Each row has a name. After each piece below comes the name of the row it's from, unless a question asks for something else. Each question is about the rows just above it. Places in a row count from 0.

[  7.4  10.9  38.3 -47.9 -63.4 -33.0] -> z732
[ 12.0   9.7 -62.1  27.0  91.6  46.0] -> z270
[-1.5 11.0 38.3  6.2 76.7 27.2] -> z415
[  7.4  10.9  38.3 -12.6 -63.2 -21.3] -> z386
Go on from [-62.1  27.0] to the end of its row.  [91.6 46.0]
The rest of the row after [-1.5 11.0 38.3  6.2]:  [76.7 27.2]
[91.6] with -1 step of 0.1 on every entry:  [91.5]

[ -5.6  -6.3 -15.7   3.1] : z229
[ 6.5 11.8 21.0 -5.4] : z859
[-30.5 -33.2 -68.5  14.4] : z370
[ 6.5  7.0 13.7 -3.4] : z250
[14.0 15.4 32.0 -6.0] : z144
[-1.0 -3.5 -9.1  1.7] : z600
[11.5 11.8 21.0 -5.3] : z220
Does one of the named rows hold [21.0 -5.3] side by side, in this order?  yes
[-5.6] with +1 step of 0.1 on every entry:  [-5.5]
Where does [ -5.6  -6.3 -15.7] start? Give its row and place.  z229, 0
Go on from [6.5 7.0] to the end of its row.  [13.7 -3.4]
[6.5 7.0] begins in row and place  z250, 0

[-26.4 -11.2 -10.4 -24.3  12.6   9.2   5.1   3.1  -9.3 -15.6   3.0  -5.8
  11.5  17.3   3.0   7.1   4.6   6.0  -3.3 -10.4 -64.9  -8.9 -13.9   4.0] = z612
[-26.4 -11.2 -10.4 -24.3  12.6   9.2   5.1   3.1  -9.3 -15.6   3.0  -5.8
  11.5  17.3   3.0   7.1   7.2   6.0  -3.3 -10.4  -9.2   0.9  -0.1   4.0] = z690
[ 24.3  16.1   0.5   9.5 -19.2   0.5   3.3   5.6 -16.0 -26.5   1.5  -7.6
   9.3   7.1  -4.5  -0.5  -5.6   2.5   0.2 -11.7   6.0   6.0   5.2  -2.0] = z146
[ -6.7  -9.7  -2.4  10.4  15.8   0.4   8.7  -4.9  -2.9  -0.6  12.5   8.6
   0.3  14.2  -5.7   4.1 -13.1  -0.9  -2.7  -0.1  -7.0  -2.5   0.3  -5.3] = z875
[-13.6   6.9   1.9   6.5   3.2 -10.8   6.4  -1.5   0.3   4.9  14.8   0.9
  -2.9   4.9  -5.2  -2.5  -5.6   3.1   2.0  -2.1  -9.2   0.9  -0.2  -4.4] = z887
The rest of the row after [-7.0 -2.5  0.3]:  [-5.3]
Move every entry of [6.4] by +1 step of 0.1.  [6.5]
Is [-11.7   6.0   5.9] printed in one of the named rows, side by side and in this order?  no
Among the named rows, does one hold [  9.2   5.1   3.1  -9.4 -15.6] next to each other, in this order?  no
Go on from [-9.2  0.9 -0.2] to the end of its row.  [-4.4]

[ 17.9 -11.5  48.8 -38.2  61.7  44.7  72.3 -27.8  88.7  24.1 -30.7  40.9
 -62.3] : z681
[ 73.4 -64.1   4.7  -2.2   9.2  69.2  19.5   9.5 -28.7  15.9  51.8  46.1
  36.5] : z132
[ 73.4 -64.1   4.7  -2.2   9.2  69.2  19.5 -28.7   9.5  15.9 -62.3 -30.7
  24.1] : z824
[ 73.4 -64.1   4.7  -2.2   9.2  69.2  19.5   9.5 -14.0  15.9  51.8  46.1
  36.5] : z831
Where does [-27.8  88.7  24.1 -30.7  40.9 -62.3] start? Give its row and place.  z681, 7
[  9.5 -28.7  15.9] begins in row and place  z132, 7
find: [ 73.4 -64.1   4.7  -2.2   9.2  69.2  19.5   9.5 -14.0  15.9  51.8  46.1
  36.5]  z831
Is [69.2  9.2 -2.2] printed in one of the named rows, side by side and in this order?  no

[ -7.7 -26.1 -33.4  40.5  -8.1   0.0   3.9 -10.4  -1.3 -12.8  32.4 -10.0
   4.7   1.5   6.4 -19.0  13.5  12.0  11.9   1.5  47.7  39.9 -32.7 -22.6
  -7.1 -11.4  -4.7]  z11
[ 21.4  21.6 -37.3   9.6 -21.6 -23.4  13.9 -24.5  -1.4 -12.8   9.3 -69.1
  -8.1  10.2  -2.6  -8.3   7.3  -2.8  12.2  -7.5 -17.9  23.5 -25.3   7.0
  10.9  -0.3  -7.9]  z390
[-21.4 -26.1 -33.4  40.5  -8.1   0.0   3.9 -10.4  -4.5  -7.7  27.0 -21.5
   4.7   1.5   6.4 -19.0   1.3  12.0  11.9   1.5  47.7  39.9 -32.7 -22.6
  -7.1 -11.4  -4.7]  z724
[ -7.4 -22.7 -36.5  30.5  -5.1  -4.4   4.3 -11.6   1.1 -15.6  27.0 -21.6
  -3.9  -6.9   7.7 -18.9  12.8  19.2   9.7   4.6  36.0  39.3 -31.4 -15.1
  -4.7  -5.6   1.9]  z319
The rest of the row after [ -1.4 -12.8]:  [  9.3 -69.1  -8.1  10.2  -2.6  -8.3   7.3  -2.8  12.2  -7.5 -17.9  23.5
 -25.3   7.0  10.9  -0.3  -7.9]
Where does [-24.5  -1.4 -12.8   9.3 -69.1  -8.1  10.2  -2.6  -8.3] start? Give its row and place.  z390, 7
The rest of the row after [ 27.0 -21.6]:  [ -3.9  -6.9   7.7 -18.9  12.8  19.2   9.7   4.6  36.0  39.3 -31.4 -15.1
  -4.7  -5.6   1.9]
Move every entry of [-33.4  40.5] by -1 step of 0.1.  [-33.5  40.4]
Go on from [ -2.8  12.2  -7.5 -17.9] to the end of its row.  [ 23.5 -25.3   7.0  10.9  -0.3  -7.9]
Shift each entry of [47.7] by -1 times 0.1:  [47.6]
Move every entry of [-18.9  12.8  19.2   9.7] by -1 step of 0.1.  [-19.0  12.7  19.1   9.6]

[-33.7  20.4 -39.9  46.9  58.1   9.1] : z891
[-33.7  20.3 -53.4  46.9  58.1   9.1] : z574
[-33.7  20.4 -53.4 -81.4 -36.4   4.4] : z67
After [-53.4 -81.4 -36.4], its row goes on with  [4.4]
Where does [-39.9  46.9  58.1   9.1] start? Give its row and place.  z891, 2
After [ 20.4 -39.9  46.9], its row goes on with  [58.1  9.1]
Is [-81.4 -36.4   4.4] printed in one of the named rows, side by side and in this order?  yes

